In the rows, 128 means zero.
Each named move below is a turn or a mirror, shown by a few rows before and after it. Which moves, in which order, take the first row of each later pair to the second? The first pair is answered.
move z355:
[117 161 129 124 105 111 121 122 142 107 136 140 131  83 136 116 128 142
 120 147 125 127 129 131 114 127 104 126 148 122 115 147 133 124 117 132
 130 126 117 134 118 131 127] => [117 157 128 118 106 115 122 119 140 105 138 137 134  83 132 121 124 138
 119 140 116 123 129 128 117 124 105 127 154 117 112 141 134 122 117 132
 130 127 117 130 118 130 126]
[153 139 215 106 140  91 160  55 119  94  95 138 167 160 136 130  83  97
 103 137 131 119 127 133 160 135 143 135 124 101 138 119  60 144 161 127
 138  93  73 123 145 133 116] => [153 143 217 109 139  91 159  55 120  96  94 141 165 161 139 128  85 100
 105 142 137 121 128 134 158 138 142 135 120 106 139 123  58 144 161 128
 137  92  74 126 145 134 118]
[123 133 110 112 125 117 152 111  91 114 155 116 145 117 103 117 141 149
  87 126  84 142 138 118 142 147 135 127 175 133 101 123 152 121 143 139
 120 120 159 128 136 157 115] => [126 151 121 141 118 103 144 120  99 124 139 129 133 129 124  88 160 162
  93 160 129 155 133 130 135 159 131 125 147 161 117 148 142 122 145 140
 118 112 160 151 142 159 123]
[131 109 139 127 124 112 169 126 157  89 133 118 115 135 125 132 119 108
 118 113 134 189 137 171 121 105 146 100 120 164 143 156  98 126 117 170
  98 132 141 161 117 102 156] => [127  99 133 112 126 120 172 122 153  83 143 112 122 128 115 145 109 100
 113  97 111 183 140 163 126  99 149 104 135 150 135 142 104 125 117 169
  99 136 140 148 114 101 151]
move z794:
[118 124 120  80 104 131 130 147 130 149 138 143 128 157  93  88 149 122
 137 126 100 111 123 103 134 143 107 148 148 129 144 150 122 133 143 164
 127 134 131 164 112 106 132] => [117 113 119  80 104 139 126 144 133 161 136 147 129 166  89  92 144 122
 135 121 111 111 115 113 124 144 114 148 131 129 151 149 121 138 154 151
 120 131 124 166 115 113 130]
[122 175 156 151 147 107 124 127 116 110 123 137 118 100 153  90 138 123
 150 151 145 122 152 131 139 142 108 109 131 128 118 131 116 117 111 161
 138 130 167 143 120 106 144] => [114 138 160 148 147 139 108 119 124 155 114 153 118 130 139 104 120 123
 142 133 183 122 128 162 106 144 134 111  74 124 148 131 109 132 144 122
 117 125 138 144 131 134 143]
[102 128 141 116 120 148  91 121 136 110 165 139 171  40 102 131 133 120
 145  65  97 133 184 174 131 134  98  73 154 123 116 106 158 169 120 128
  98 161 162 167 140 107 154] => [ 98 109 143 113 120 163  83 118 140 133 160 146 171  55  96 138 125 120
 141  55 117 132 171 190 114 135 111  74 126 121 131 104 155 177 136 110
  88 159 150 166 146 121 154]
[111 144 188 143 167 129 105 103 121 122 108 134 137 104 128  97 112 131
 145 129 156 114 138 133 117 139 136  93  96  89 140 123 120 142 132 128
 126 122 153 152 120 127 135] => [113 154 187 144 167 120 109 104 118 109 111 130 135  96 132  93 116 131
 149 135 146 115 145 125 127 138 130  92 112  91 131 124 124 138 122 137
 131 122 161 153 115 120 136]
move z826:
[143 115 145 121  86 207  92 124 113 190 153 131 135  77  72 121 129 147
 195 107 120  83 143 145  79 147 125 110 108 167 131 172 127 187 122 136
  46 182 128 140 125 157 105] => [140  85 169 133 102 222 101 102 121 200 138 140 137 113  76 149 105 138
 184  81 148  76 123 144  70 133 141 121  84 138 135 150 113 176 154 111
  63 170 111 140 123 172 108]
[133 136 123  86 112 112  84 101 112 125 156 128 124  59 117 100 135 122
 114 124  98 108 125 160  96 110 127 141 108 163 105 163 128 186  80 185
 132 119 123 133 126 111 141] => [127 106 124  74 117 133  83  91 113 137 157 127 130  73 103 123 115 114
 105  97  98 102 115 165  85 105 141 146  94 144 113 148 127 191  97 164
 126 119 109 122 128 122 136]
[141 174 165 151 138 116 129  99 128  71 147 136 130  93 153  99  90 122
 141 130 132 126 156  93 144 136 101 136 141  89 106 124 102 125 125 166
 173 133 151 160 115 127 144] => [141 178 144 129 127 122 121 113 119  73 164 130 132  70 134  94  96 123
 146 131 105 127 166  98 143 144  98 128 151 100 109 132 114 139 110 172
 152 146 155 152 119 124 137]
[141 135 123 133 126 109 139 126 128 107 135 126 122 127 139 122 142 140
 132 138 109 146 127 102 159 117 112 141 149 128 114 141 143 116 116 142
 132 134 143 133 132 113 115] => [139 126 111 117 122 120 133 131 125 111 144 123 126 118 123 126 138 139
 131 129  94 143 129 107 154 121 116 139 151 127 116 140 149 125 115 139
 118 142 141 125 133 114 111]
move z272:
[180 143  54 141 120 116 111 128 122 112 127 145 106 128 107 105 168 142
 142 134 100 109  93 152 111 134 119  52 106 170 126 170 130 181 140 115
 107 121 116  98 124 148 121] => [187 143  55 155 118 110 118 126 127 113 122 145 102 145 118 107 176 145
 139 144 113 116  88 148 112 128 119  59 107 177 127 172 127 172 142 111
 118 116 111  99 125 146 122]
[101 149 100 142  63 130 107 140 126 156 101 141 144 115 138 148  86 167
 150 151 151 105 144 155 154 173  96 134  90 154 163 144  87 153 128 146
 131 118 161 133 126  89 154] => [104 149  99 145  62 128 107 138 128 157 100 142 143 120 143 150  88 168
 150 153 157 105 144 153 154 173  98 136  89 154 164 145  84 150 129 144
 134 116 159 132 127  89 154]
[104 165 169 137 139 148 106 119 115 151 142 126 114 143 135 112 156 133
 121  84 148 120 127 111  92 142 116 114 133 113 140 133 148 133 155 115
 133 105 119 140 137 145 157] => [104 164 168 136 138 147 107 119 116 151 141 127 114 145 136 112 157 132
 119  85 148 121 126 109  92 142 116 115 134 115 140 133 148 132 156 115
 135 105 119 140 138 145 157]
move z52:
[132 148  99 133  98 121 167  73 110 104 135 136 114 109 157 149 130  86
 113 107 109 120 185  95 150 150 149 177 176  70 107 138 142 126 105 127
 100 110 137 159 137  58 134] => [128 156 113 137  99 120 164  71 108 102 130 138 113 101 162 142 122  84
 118 106 116 116 189  99 149 152 146 171 168  65 108 137 139 125 107 130
 100 107 143 167 136  61 139]
[149 135 144 165 119 103 130 113 111  99 129 116 107 123 158 142 107 119
 133 160 112 141 140  94 147 102 139 148 143 160 122 137 114 139 149 140
 176 122 119 134 125 104 111] => [150 130 140 162 118 106 132 111 112  99 132 116 107 127 157 148 106 119
 132 156 107 141 138  92 147 101 141 150 147 159 122 134 116 139 151 137
 175 124 116 127 123 104 108]
[135 110 102  75 109 142 122 127 130 124 158 107 141 116  93 142 117 114
 128 106  78 124 125 116 139 117 142 120 150 124 120 126 137 142 123 141
 122 121 119 100 120 133 124] => [123 119 138  80 123 146 117 118 121 115 151 115 143 100  98 133  97 109
 134  92  90 111 130 124 138 118 139 107 138 102 116 115 124 143 133 148
 124 115 134 115 116 141 133]

Between the rows of a pair lie two moves.
[103 160 206 154 170 122 116 108 114  90 101 149 129  92 145  95  81 116
 146 111 174  99 136 139 130 144 116 100 109  86 126 112 100 131 153 150
 145 107 165 170 121 141 156] => [117 181 127 127 119 112  95 156 114 114 130 137 120  65 120  63 145 139
 161 168 140 130 150 154 123 174 105  96 125 171 144 173 131 159 106 165
  93 136 161 156 140 125 134]	z52 then z826
[104 133  78  88 120 139 119 144 105 140 152 109 160  85  98 120 135 131
 144 119  90 119 167 151 119 154 126  97 162 144 150 152 143 156  80 162
  96 161 149 103 118 135  79] => [102 123 111 135 120 143 106 136 125 183 116 141 147 138 125 105 139 145
 142 141 186 134 138 183  89 160 142 103  86 161 187 170 117 156 117 131
  97 139 130 133 130 158  94]	z826 then z355
[121 137 101 131 122 102 128 135 138 109 126 124 136 138 110 179 142 142
 120 111 106 142 139 127 118  97 145 145 140 144 144 133 146 127 118 122
 155 129 108 116 139 107 123] => [111 126 126 129 137 115 123 122 135 111 121 130 141 134 106 186 116 133
 119  89 114 130 136 136 113  94 152 139 124 117 145 117 138 130 134 115
 155 124 108 121 136 118 128]	z794 then z52
[136 110 128 143 121 124 129 119 128 118 122 124 125 145 124 147 135 112
 115 144 131 130 113 124 135 129 133 134 154 149 126 142 134 127 116 130
 139 135 137 124 128 118 130] => [133 100 125 139 118 132 123 119 128 130 124 127 124 148 117 151 131 114
 113 140 136 130 108 132 127 131 139 133 140 150 134 145 133 134 121 121
 130 137 130 124 132 126 127]	z826 then z794
[128 127  93 116 129 117 135 155 131 115 168 117 112 130  94 104 135 132
 139 148 131 155  82 143 116 145 150 123 119 187 131 145 128 155 106 141
  91 102 102 123 134 109 149] => [125 112  87  96 135 128 139 150 128 109 177 109 119 125  80 123 122 124
 132 127 107 148  82 137 119 140 154 123 132 169 125 129 132 155 108 137
  91 107 100 108 130 110 142]	z355 then z794
[107 155  96 117 109  82 144 117 128 140 154  98 133 137  98 146 218 143
 110 162 108 110 113 100 135 146 134 138 149 142 154 186 181  87  72 145
 126 138 118 145 103  87  95] => [104 146  93 115 102  93 133 120 130 165 152 105 131 144  91 143 218 147
 111 164 126 115 103 120 119 153 142 135 121 152 169 194 178  99  82 132
 108 139 107 149 112  99  94]	z826 then z355
[156 125 136 140  96 113 153 125 129 161 128 142 109 194 161 150 131 127
 146 151 210 117 127 125 126 130 132  81 114 120 139 158  90 170 164 128
 162 106 128 144 126 148 151] => [138 123 160 112 119 129 153 111 109 130 141 134 124 151 141 165  87 107
 148 100 162  86 145 117 137 123 130  65 136  64 116 119  90 176 169 139
 165 111 150 138 111 149 153]	z355 then z52
